In the rows, 100 means zero.
Each path is a new rotation, seen through one point. The rows after it are directions, each followed by how far the rotation turns it, in degrees each step (0 if it stays put).
Each turn is a multiple of 5 degrees from 10 to 175, or 0.
Each row of a path follows its step; steps can be skipped.
Path 1:
step 3: 95; 99; 131; 96; 90; 93; 101; 125; 117; 108; 99; 55; 89; 79; 95; 97; 106; 69; 87; 97; 88; 94; 90; 117; 101; 100; 94; 107; 121; 107; 107; 136; 130; 102; 71; 113; 107; 82; 141; 78; 110; 77; 70; 124; 101; 89; 80; 93; 103; 100; 112; 77; 95; 120; 109
step 7: 116; 76; 111; 94; 91; 123; 89; 103; 107; 151; 72; 67; 108; 100; 79; 89; 93; 81; 81; 94; 99; 76; 99; 107; 81; 70; 119; 111; 97; 104; 84; 113; 124; 106; 65; 105; 102; 99; 107; 118; 113; 101; 123; 118; 77; 112; 80; 117; 86; 100; 92; 103; 90; 104; 64
step 10: 82; 106; 109; 101; 95; 93; 104; 99; 108; 133; 118; 92; 74; 80; 94; 73; 136; 95; 89; 99; 88; 96; 111; 86; 100; 79; 86; 96; 127; 110; 106; 127; 111; 79; 106; 98; 114; 110; 69; 117; 50; 105; 125; 130; 116; 113; 110; 122; 120; 103; 118; 110; 95; 115; 81
step 12: 110; 133; 131; 88; 107; 100; 97; 119; 116; 112; 76; 99; 116; 97; 110; 121; 77; 116; 108; 106; 94; 88; 98; 94; 118; 98; 110; 115; 125; 92; 119; 108; 152; 112; 106; 100; 86; 98; 124; 121; 91; 79; 101; 128; 89; 77; 85; 101; 130; 90; 136; 101; 116; 95; 123
step 14: 114; 127; 95; 121; 96; 116; 95; 89; 110; 106; 104; 99; 93; 102; 105; 66; 86; 52; 102; 104; 119; 136; 77; 84; 137; 87; 94; 78; 124; 125; 110; 127; 122; 86; 97; 108; 103; 108; 95; 89; 93; 95; 95; 135; 104; 115; 109; 115; 85; 76; 84; 108; 106; 122; 90
step 15: 129; 83; 70; 105; 101; 104; 107; 91; 121; 144; 75; 98; 96; 124; 103; 115; 99; 100; 120; 88; 79; 85; 82; 85; 105; 103; 113; 96; 128; 107; 108; 102; 118; 69; 80; 122; 115; 91; 120; 93; 123; 90; 103; 113; 130; 108; 79; 108; 87; 108; 129; 107; 88; 138; 94
step 16: 81; 94; 92; 104; 90; 114; 82; 140; 119; 135; 87; 82; 116; 99; 127; 52; 90; 123; 96; 132; 88; 84; 107; 112; 112; 85; 132; 126; 141; 98; 102; 81; 120; 94; 89; 96; 98; 110; 109; 111; 123; 86; 99; 110; 98; 96; 112; 103; 108; 105; 103; 100; 89; 89; 87
step 17: 120; 105; 83; 117; 90; 92; 105; 125; 107; 95; 89; 100; 101; 113; 113; 93; 92; 130; 86; 115; 92; 104; 80; 64; 102; 87; 92; 143; 90; 112; 98; 125; 127; 101; 91; 85; 68; 90; 68; 97; 101; 134; 97; 119; 118; 78; 114; 117; 98; 78; 82; 74; 88; 99; 78
Speeds:
100; 102; 106; 98; 106; 99; 101; 100; 104; 89; 93; 92; 102; 98; 106; 102; 85; 100; 89; 99; 104; 97; 95; 100; 95; 97; 95; 103; 98; 97; 99; 100; 99; 100; 91; 100; 103; 101; 96; 100; 96; 106; 104; 104; 93; 100; 95; 91; 100; 97; 98; 100; 102; 104; 103 : 70
104; 97; 100; 108; 101; 100; 103; 91; 100; 99; 92; 99; 98; 97; 104; 97; 95; 106; 101; 105; 92; 104; 105; 100; 110; 105; 101; 109; 106; 98; 104; 103; 107; 96; 106; 107; 103; 103; 90; 110; 101; 97; 100; 102; 99; 102; 94; 104; 94; 102; 95; 99; 100; 102; 101 : 10
97; 97; 94; 93; 102; 95; 97; 106; 101; 105; 94; 90; 102; 108; 102; 97; 91; 95; 105; 106; 104; 105; 98; 96; 101; 106; 99; 103; 103; 101; 95; 98; 99; 102; 102; 94; 95; 103; 99; 96; 105; 100; 92; 99; 107; 107; 95; 99; 87; 97; 102; 102; 93; 100; 97 : 35
97; 110; 96; 94; 100; 101; 103; 100; 100; 108; 102; 104; 107; 99; 108; 102; 88; 101; 105; 99; 94; 102; 98; 98; 94; 104; 109; 103; 94; 95; 106; 96; 99; 101; 104; 104; 103; 105; 104; 104; 99; 99; 100; 99; 97; 94; 105; 93; 105; 107; 98; 96; 90; 101; 98 : 95
90; 92; 106; 91; 99; 102; 99; 103; 103; 96; 95; 99; 93; 109; 106; 106; 107; 107; 97; 108; 93; 101; 102; 93; 95; 101; 98; 99; 102; 102; 99; 106; 106; 106; 103; 101; 101; 103; 96; 101; 91; 99; 96; 97; 103; 92; 108; 98; 102; 96; 99; 97; 98; 98; 105 : 55
95; 107; 101; 97; 110; 87; 106; 102; 95; 103; 97; 100; 90; 100; 95; 101; 101; 103; 96; 103; 100; 102; 94; 108; 107; 103; 102; 95; 96; 99; 103; 107; 100; 108; 108; 106; 100; 102; 102; 95; 99; 97; 99; 107; 98; 104; 97; 95; 101; 103; 105; 97; 108; 98; 97 : 40
